In the rows, 128 means zero.
One turn sends every row of this set to another row. A few are shown first. Where does it send the rows asked after them?
donam: [ 81 110 120 112 124 125 120 109 137 118 139 129 131 122 115 130]
Bos: [122  93 105  87 124 138 139 146 149 132 115 127 125 128 115 132]
dupup: [165 130 157 147 137 108 138 133 122 150 120  96 127 145 139 143]
Vutu: [110  92  99 112 137 134 137 111 159 139 129 130 134 119 122 128]
Bupi: [181 112 175 143 143 120 132 122 123 136 122 122 137 141 139 133]
Veza: [ 82 108 115 118 126 133 115 112 138 114 138 117 129 129 110 132]
dud: [103 115 120 107 123 135 122 131 137 107 125 125 121 121  91  93]
gofun: [109  97  97 109 138 135 129 115 160 133 135 131 139 122 117 127]
liso: [162 128 143 147 139 108 128 121 129 148 117  79 123 138 144 142]
tizug: [130 129 175 147 127 121 120 126  97 117 122  96 125 149 135 132]
puz: [168 128 159 163 150 110 127 111 129 141 133 109 138 134 134 120]
sina: [188 118 160 140 138 116 121 127 125 128 110  96 120 129 129 105]
maf: [173  90 172 130 138 134 126 128 116 126 118 122 137 143 153 138]
sotu: [160 124 163 159 148 115 114  92 129 127 131 102 135 131 136 123]
doda: [102 109 122 111 121 134 111 127 133 100 128 118 119 121  93  95]
liba: [177 131 163 150 138 110 131 136 120 136 118 100 124 136 125 108]
razev: [ 80 112 120 117 126 132 132 105 139 122 132 126 127 126 110 129]
vumef: [175 115 153 146 138 121 120 140 117 123 116  95 123 128 129  86]
mapiz: [156 121 141 142 138 100 139 130 121 143 126  79 128 144 144 147]
gat: [128  81 105  88 122 139 129 147 148 126 115 121 123 128 119 131]
bozar: [ 83 115 119 111 126 135 124 113 139 116 135 128 131 130 106 129]
Dek: [111  93  96 107 135 126 127 117 157 137 136 129 136 114 126 127]
gof: [146 124 182 140 128 109 127 120 100 110 126  99 125 147 129 133]
ter: [ 99 114 123 107 118 125 118 129 130 107 128 123 118 115  98  93]
Guz: [125  89 131  87 122 146 128 135 140 107 118 147 126 125 103 110]
pofu: [124  88 137  91 119 145 135 130 136 109 112 145 120 121 103 104]
feso: [184 114 155 138 136 105 131 138 117 123 118  91 122 131 126 100]
Fef: [155 117 133 144 138 115 133 142 123 151 118  79 127 142 151 139]
nisu: [159 118 153 162 152 105 122  98 126 124 143 100 142 130 135 115]
suv: [181  92 167 131 142 117 133 118 123 126 126 116 139 140 148 141]
vor: [ 99 114 125 113 121 133 128 122 134 109 122 125 117 116  93  90]
Sot: [124  87 110  88 121 137 146 141 148 135 109 128 119 124 118 128]
gom: [112  87  95 110 137 136 122 116 158 131 135 122 137 123 124 135]
dugor: [152 112 149 166 154 122 115 100 129 131 140 107 146 132 146 118]
fogon: [127  83 132  89 118 146 118 137 135 100 117 136 121 125 104 108]
kage: [154 133 182 150 134 113 129 121 109 130 125 110 129 147 131 135]
luma: [123  87 110  82 119 131 135 146 143 132 116 129 121 122 123 132]
ziki: [152 133 180 141 126 115 121 118 107 119 114  94 117 143 129 132]
sir: [179 104 171 132 138 123 127 114 125 133 114 111 131 140 148 148]
zigi: [125  86 134  87 119 137 122 134 136 106 120 146 123 116 109 103]

gom moves to doda
liba moves to dupup
vumef moves to Fef
Now these:
donam moves to zigi
feso moves to mapiz
Bos moves to bozar
liso moves to ziki
razev moves to pofu

